One turning vector, and how many steps it has turned
The counts run from 0 to 682.
[  1 -25  11 -25  32 -63   9 -21  -5  34  -6 -10   9 -18  40 -30  -7 -28
  16  31 -14  33  17  13   4  20  15   7 -16 -11  44  -7  -7 -12  -4  43
  29  -2 -11  -5 -15  46  -2  38 -39 -15  11 -21  20 -28  -6   2  -2  29
 -10 -12  14 -25 -49  58 -28  39  57 -20   0  10  14] : 272
[-19 -30  -2 -31  25 -19  -6 -14 -22  26 -12  18  -4 -32  33 -14 -11 -30
  31 -16  -5  39  59 -27  19  13  -9 -15 -13   5  46  17 -19 -22 -11  21
  -5  21 -42   4  11  50  -6  33 -59  -1  10  -2  -9 -28  -9   2 -24   2
   4 -15  26 -20 -66  45 -10  49  20 -21 -12   2  -9] : 588
[ -6 -30  19 -26  39 -50   2 -56 -58  16  24  38   5 -32  39  -5 -37   4
   5  31 -22  17   4 -11   4  21   0 -17   3  13  43   9 -17  37  -3  11
   1  -5  -9   7  27  38  15   8 -35 -37 -16 -43 -10 -24  16 -13 -45  15
  33 -26  -4  15 -33  39  28  39  23  -8 -15   9   3] : 358
[ 12 -35   6 -46  43 -49  -4 -34 -26  13  27  11  -7 -12  28  16 -16 -24
  21  24  -9  46  -9  10  31  23  26   4  14  -5  34  -6 -25   6  -2  22
  -4  -8 -15   4   2   7  30   1 -27 -17  15 -48 -16 -50 -39  -5 -35  29
 -13 -19   1  19 -52  56  14  14  56  -1  -5  -5 -33] : 154
[-31   1   3 -15  27 -15 -39  -7 -25  47  -9  -4  40 -55  29  20 -11 -30
   0  -4   7  60  29  -6  18 -12   9  22 -32   8  56  39 -14  16 -11 -17
  12 -10   2  20  11  32   8  31 -30 -28   3   8  10 -29  -9  24   4 -34
  10 -28  -6 -28 -28  33 -36  38  31 -13   0 -12 -22] : 2
[ -8 -20  -7 -28  14 -43   9  -7 -17   7 -12  -1   8 -61  14  -7 -20   7
  22 -23  -1  17  29 -14  -7  29   8   5 -51  10  63  15 -46 -14   0  24
 -10  16 -35  16  -3  66  21   8 -35  -4  -3 -27 -17 -39   2  33 -36  15
  17   2  -9 -20 -45  47   6  35   2  -3  -4 -30 -43] : 345
[-18 -25  10   3 -12 -34 -13 -36 -30  16  -8  28  35 -36  30  37 -17 -14
  10   1  14  15 -15  16   3  -2   6  35 -18  30  38 -17 -28  -5  -4 -16
  -2  -9  -2   4  13  36  43  35 -37 -14   8 -51  -6 -60  18  43  -9  29
   2 -17 -32  -6   9  38   6  39  10  -5  -3   4 -22] : 291
[-11  -1   2  -8 -14 -34   6 -25 -25   4  -4  11  13 -59  23  19  -5   0
  30  14  29  12  -2   7   2  36   8 -11 -30  12  50   5 -26  25 -22   0
  -2  48 -31  -6   0  46  36   4 -43  -7 -24 -31 -13 -46   6  39 -20  26
  26  -9 -29  -9 -23  27  -9  36  14  -8   9  11 -55] : 103
[  6 -25   6 -62  32 -44 -19  -4   4  15   7 -12  -4 -10  17  -1 -35 -17
  10  -8  29  31  20  -3  55  10   1  14 -24  -3  53   2   5   0   5  39
   9  -3  10  11  -3  31  28  21 -42  21 -10 -31 -12 -23 -31   1   6 -13
  -1   2  33 -40 -42  68   2  45  35  -4  10  -7 -27] : 584
[-12  -5  11 -50  20 -37  11 -12   7  -7  -8 -20  16 -62  32 -30 -55  -8
  15  42  20  19  12 -10  33  34   6  -7 -38  -7  30   7  -4 -10 -32   0
  31 -26 -13  -4   8  54   7  45 -36 -18   6 -31   0 -27   9  -8  -2  19
  36 -22   9   0 -45  29  -2  40  32 -45  12  25  33] : 515
[-32  -9  14  -6  35 -37  25 -16 -43  -5  11   8 -14 -47  16  18  17  16
  36  44  18  26  -4   4  25   5  -8 -26 -10   5  47  11 -21  18 -45   7
  17  -4 -11 -10  24  47  31  38 -48 -46 -16 -44  17 -50  16   1 -31  11
  21 -21 -28  -8 -12   3   4  23  13 -10  -9   7 -18] : 175
[ 24 -28   0 -22 -17 -23 -20 -15  -6  30 -21  26  52 -49  45  24 -32 -38
 -10 -15  42  26  -1  16  44 -24 -15  20  -8   8  38  -1   0 -12 -16  -3
   9 -17   5   9  13  44  37  17 -57   7   1 -32 -15 -55   8  23  14   4
   3 -41  21   2   3  38   2  47  41 -16 -11  14 -13] : 323
[-27  -5  12   1   4 -26   0 -27 -33   9  -9  42  -2 -53  20  34 -32 -19
  29  13 -21  51  41  -3   4  13 -13 -11  23   7  34  -7 -24 -14 -22 -16
   2   4 -43 -13  21  18  24  44 -52 -41  17 -32 -16 -55  29  -5 -36  19
  -8 -19 -20   9 -40  22  20  33  22 -20 -16  30 -22] : 287
[-11  -5  26 -25   9 -41   7 -29 -27  25  21  24 -17 -37   8   6 -21 -10
   8  43  30  30   5 -15  36   1   6 -24  -4  12  16   5 -15  22 -36   9
  -7   3 -19 -19  17  28  50  25 -60 -23 -45 -37  -2 -47  -9 -14 -38   8
 -14 -21   6  14 -54  37   4  29  22   6  -6  33  -4] : 626
[-11 -17  14 -30  49 -50 -17  14  -8  27 -12  -7   8 -41   9  -5  -3 -18
   6  22  12  39  18  16  47 -19  13 -26 -14  10  62  29 -18  20 -34  20
   4 -13  -4  36   7  39  34  36 -31 -19 -21 -43   3 -43   4  -7  -2 -17
  21 -17 -35  -8 -13  35  -2   9  27 -16 -36 -39 -24] : 449
[ 17 -24 -14 -58  15 -50  -3 -47 -52 -11  26 -14  33 -22  42  33 -38 -19
  12   2  28  -2 -14 -10   4  35  17  20 -16  28  52  -2 -30  19   6  -1
  -7 -12  -8 -22   0  43  27 -11 -31 -27  11 -42 -23 -37 -14  25 -38  19
  -7 -29   1  12 -25  34  -1  19   7 -14  -2  10 -23] : 226
[-23 -15  -2   1  17  -8   1 -19 -47  13  23  27 -22 -44  28  61 -21  23
  34   0  -1  26   8  10   9  31 -12  15  -2   5  60 -11 -19  13  10  16
   7   1 -10 -16  19  35  15  11 -75 -26 -18  -8  -1 -23  -1  -1 -33 -10
   7 -19  12 -24 -37  29  -9  14  13  16  21  17 -53] : 99
[ 12 -42   6 -39  33 -33 -19 -26  -7  29  25  18 -23  -9  33  40  -4 -12
  26   6  -1  61  -8  -1  15  18  26  22  -2   2  27   5 -23 -15   8  12
   2 -29  -3   6  10  14  24   7 -42 -14  26 -32 -11 -54 -39  17 -30   5
 -40 -19  19   9 -56  67  17   8  44   4  -7  -2 -22] : 153
[-17 -23  40   2  32 -57   1  -9 -14  26   9  -2   2 -44  36  -4  -9  18
  25  14 -28  39   9   5 -13  37  27  13 -12   3  54   8 -17  15   9  14
   6  18  -3  -6  -3  48  19   4 -41 -24   8 -21  27 -45  40   8  -9  36
 -14 -21 -27 -13 -31  44 -24  43  31 -20  -4  -1 -30] : 475
[-39 -34  13 -19  43 -24 -34 -36 -38  -1  19  10  -5 -16  13  19 -20 -14
  37  21  -4  62  23   5  -2  20 -13  16 -15  -5  32   7   2   7  14  20
  22 -27   7   3  15  24  12  27 -40 -36  21 -21   8 -24 -28   3 -28 -12
 -15 -16  19 -30 -19  44  11  68  37 -16  15  28  10] : 41
[  1 -46  -7 -41  22 -26 -10 -42 -36  -4  14   6 -14  -7   6  -5  -3 -16
  37   8  20  36  41 -18  18  27 -16 -20  -4  24  43  27  19  23  17  10
 -34   0  -7  32  17  37  22   5 -44   8   1 -42 -31 -18 -23  19 -56   2
   4 -29  30   2 -38  42  15  59  37 -26   5  22  -2] : 353
[-27  -3 -22   0  18 -24 -14  -4  -5  31  10  15   0 -39  16  19  -6  -3
   7  -4  -3  58  29   6  -2  -8 -16  -3 -29  19  97  28  -1  20 -15   6
  -3   7  13   5  18  36  18  34 -51 -45 -33  11  -8 -12 -10  12 -37 -20
  27 -13  21 -29 -39  26 -13  35  18  19   3 -16 -25] : 373
[ -6 -33  15 -20  17 -37 -21 -22 -14  16   7  -5   3 -58   6   6  -7  -3
   4 -10  35  24 -19  -6  12  20  11  23 -58   9  40  16   8  12  -3  -1
   5   8   4  -2   1  58  63   2 -37   0 -16 -57   8 -61   1  42   2  24
  -8 -19  -2  -2   0  33  -4  63  15   0  17  18 -23] : 108
[-18  -4  15  -1   8 -43   2 -46 -24   3   0  16  18 -46  17  -8 -20  12
  -3  29  -5   1   6  32   1  43   2  -4 -11  19  64  -5   6  27   7   2
  -5  15   2  20   9  40  32  33 -20 -23 -16 -63  -7 -36  30   9 -17  28
  10  -7 -28  -2 -10  58  13  33  30 -11  -1   8 -47] : 606
[-23  -8  22   4  -4 -11   1 -14 -19   8  -3   7 -12 -64  -4  27   8  19
  37  11  21  36  20 -18  -7  32  -4 -20 -24  20  45   9  -9   6 -11  -1
  -9  35 -32 -10   9  47  45  24 -66 -15 -19 -29  11 -52  21  20 -26  14
  -2 -24 -13 -26 -24  29 -20  40   1 -18   5  11 -41] : 104
[-20 -33  15 -27  18 -27 -15 -27 -29   6  23  24  -5 -26  27  24 -28  -1
  31   8   1  49   3  27  47  15 -21  18  11 -23  32 -22   5   3   6  14
  35 -29   1  -1   9   4  27  14 -41  -8  30 -35   2 -25 -10 -12 -20  -2
  -8 -11  16   0 -40  43  22  35  67 -18  13  42 -21] : 283
[-10 -36  -8   1  13  -8   0 -35 -10 -11   0  -1   9 -15  38  31  15  -6
  28  14  25  32   1  33  34  34 -22   9  -3 -11  62 -11  27   3   8  17
  22 -19  14  27  19  23   2  47 -22  -4   8 -64  25 -29  -2  19   2  11
   3 -34  13 -23  -4  25 -18  41  63 -30   9  21 -17] : 407
[ -5 -33  -6  -3  24 -14 -17 -49 -13  18 -12  22  -2 -32  11 -20 -16 -17
  17  47  13  39  28 -11  -1  19  -4 -56 -19  41  27  45  14  29 -20  -4
 -23  13   8  10  34  52  11  25 -60 -17  -1 -33 -15 -22   1  25 -26   6
  16  -9  21   8 -38  31  -2  37  28 -35 -25  13  19] : 117
[ -9 -26  18  -8  34 -54  -4  -2 -11  -2   4  -6 -15 -31  18 -20  -5  13
  33  25 -21  44  37   2  -3  36  24 -17 -12  22  82  17  -1   9  13  13
   0  21 -12  25   2  61   9   7 -30 -17  10 -33  11 -35  16  -6 -15  17
   7  -2 -26 -25 -40  46 -14  40  33 -38   2 -12 -22] : 476
[-19  11 -13 -21  25 -22 -18 -31 -26   8  27  20   5 -14  12  47 -28  -5
  18  30  11  54  23 -21  33 -11   0 -11  17  30  62   9  -1   8 -20  -9
 -16  -3   8   0  23   7  26  28 -59 -45 -21 -26 -26 -35 -25  -2 -31  -6
 -17 -29  -5  -1 -48  15  -5   7  11  -6  -6   2 -37] : 497
[-25 -10  31  -3  47 -14 -44 -12 -45  22   8  21   1 -54  28  13 -39 -24
  11   9  13  47  30   1  57   6   4  -2   2  -8  16   7  24  21 -11  -3
   7  -3   5  -4  33  38  34  36 -60   9 -10 -25 -10 -22   3 -13   9  -7
   7  -4   2 -32 -36  35 -19  39  33 -18  -1  33   7] : 315
[-20 -29 -13 -31  23 -15   2 -30 -29 -20  14  -4   9 -55  37  62 -33 -15
  26  -9  32  34 -27  20  29  25  -1  14 -13  -9  51 -25 -23  13  -5   7
  28 -20  -5 -28   7  27  29  11 -46 -18  14 -49  -8 -44 -22  35 -25  11
  29   0  -2 -18 -16   6  21  27  23   0  26  25 -42] : 414
[ -4 -40   7 -40  36 -46   9 -49 -48  -2  15  10  -1 -21  26  31 -24  -2
   7  22   8 -11 -23  15  28  42 -23   7   2  -1  63 -30  -4  17  11  31
  -6  -9   0   1  -2  22  23  23 -23 -31 -25 -61   6 -36  -4   0 -32   0
 -17 -42   0   0 -12  51   7  19  27   0  -2   3 -42] : 95
[-14 -18  -6  -2  20 -31  12 -34 -50   3  33  27   8 -45  27  46 -24   5
  27  -2   0  13  12 -10  -3  18  -2  -5 -12  11  57  10 -16  11 -13   3
 -15  -8  -6  -8  16  59   4 -15 -42 -57 -16   4 -10 -22   5  10 -54  22
  38 -45  19  -3 -38  -2 -13  15  22 -10   0  10 -19] : 673
[  6   3   3 -19  13 -59   7   1  14  48  12 -13   7  -5  16 -24  10 -24
  18  52  21  42  34  -8  16 -10  18 -18 -22  22  55  27  -4  11 -30  23
   0   2  -9  21   3  62  28  41 -45 -21 -24  -8  -2 -41 -13  14  -3  14
 -15 -25  13  -9 -44  44 -39  31  32 -32  -8   2   4] : 508
[-16 -27 -16 -49  38 -69  -7 -14 -32 -19   3 -13   8 -29  30 -14 -47 -21
   5  -8 -10  16  27   8  39  18  -1  -8  -1 -10  68   4 -13   4  -8  19
  -4   1 -22   2 -13  31  14  25 -27   0   6 -50 -24 -37  16   1  -9  23
  29   1 -29 -11 -31  34  28  29  17 -10 -14 -18 -37] : 214
[-12   0 -12 -17  19 -28 -46 -17   0   7   2 -12  33 -52   5  42 -29 -14
  16   8  26  52  13   1   3  28  14  25 -26  27  63  28   1  28  17 -12
  -9  -9  22  30   2  29  34  10 -33 -20   2 -18 -10 -34 -31  40   2 -13
  -6 -30  -1 -20 -18  27 -23  46  23 -32  27   5 -33] : 237
[ 13  13  10 -45  27 -62  20  -1 -21  50  14  -1  13 -31  42   0  -7   4
   4  11  17  23  29 -11  31  -7  30  17  -2   6  74   2 -19   3 -25  12
  -9 -11 -21  23  -5  33  18  40 -10 -20 -23 -28 -10 -40   0 -14 -15  15
 -17 -46  -8 -10 -59  52 -37  13  29   2  -7 -24 -21] : 266
[-15 -21  -4 -18  11 -10 -14 -15 -10  48  -5   5  32 -31  30  53 -52 -20
   7  15  37  21  -7  13  28  -2 -18  25 -21  -3  41 -18 -15   9 -17  17
  35 -27   7 -16   7  34   9  16 -79 -56  -6  13   3 -32  -5   1   8 -19
 -22 -32  47 -14  -7  37  -6  12  32  -5 -16   9 -11] : 571
[-24 -23 -21 -33  17   1  -2 -21 -33  -2   8   9  22 -45  54  47 -25 -31
   8 -32   6  25  42 -19  60   3 -17   4  14  14  51  -2 -20 -23 -21  -6
  -7   6 -30 -37  18  47 -10  25 -57  -8  12 -14  -5 -34   4   6  -8   5
  23 -28  25   0 -35   7 -19  18   9  -6 -13   0 -28] : 458
[  6 -28  -4  -5   3 -46 -42 -28 -10  38  -5  25  46 -41  31  -2 -56 -50
   0   6  21  27  -3  10   2 -19   8   9 -26   8  19  11  -5  10  -8  -4
  16 -14   5 -12   7  66  40  13 -56  -9   1 -12 -24 -49  17  37   3  29
   3   5   9 -10  -6  26   9  63  18 -16   0  23   8] : 559
[-31 -22 -13 -10  40 -23 -24 -19 -24  -4 -14 -13  26 -44  18  25  -4 -34
  38  18  17  41 -25  11 -17  23   6  17 -56  10  50  23 -34   7 -15   7
  30 -31  -3 -10   4  54  14  17 -55 -63  14 -34  28 -43 -17  50 -17   8
   8  -8  -2 -34  10   6   3  23   8  -1 -11  -5 -13] : 173
[-25 -32   1 -32  34  -9  10 -41  -4 -23  -6   4 -15 -42  46   2 -13 -16
  25  22  10  27  33   0  44  35 -14 -32 -14  -2  47  12  17 -23 -14   2
  -3  10 -15 -18  25  42 -11  56 -53   1  12 -45   6 -25 -10   5  -2  21
  27  -7  34 -17 -51  30 -18  29  35 -27   9  25  10] : 144
[-26 -20  12   1  28 -27   1 -17  -6 -28  -3   8 -27 -39  -1  16  -5  14
  40  53  15  35   8  12  25  16 -19 -41 -24  23  55  14  -4  10 -29   8
  12  -7  11  -2  21  59  45  45 -57 -29  -9 -49   6 -34   7   5 -22   2
  34   0  -7 -12 -22  10  12  22  12 -47 -12  17  -3] : 176
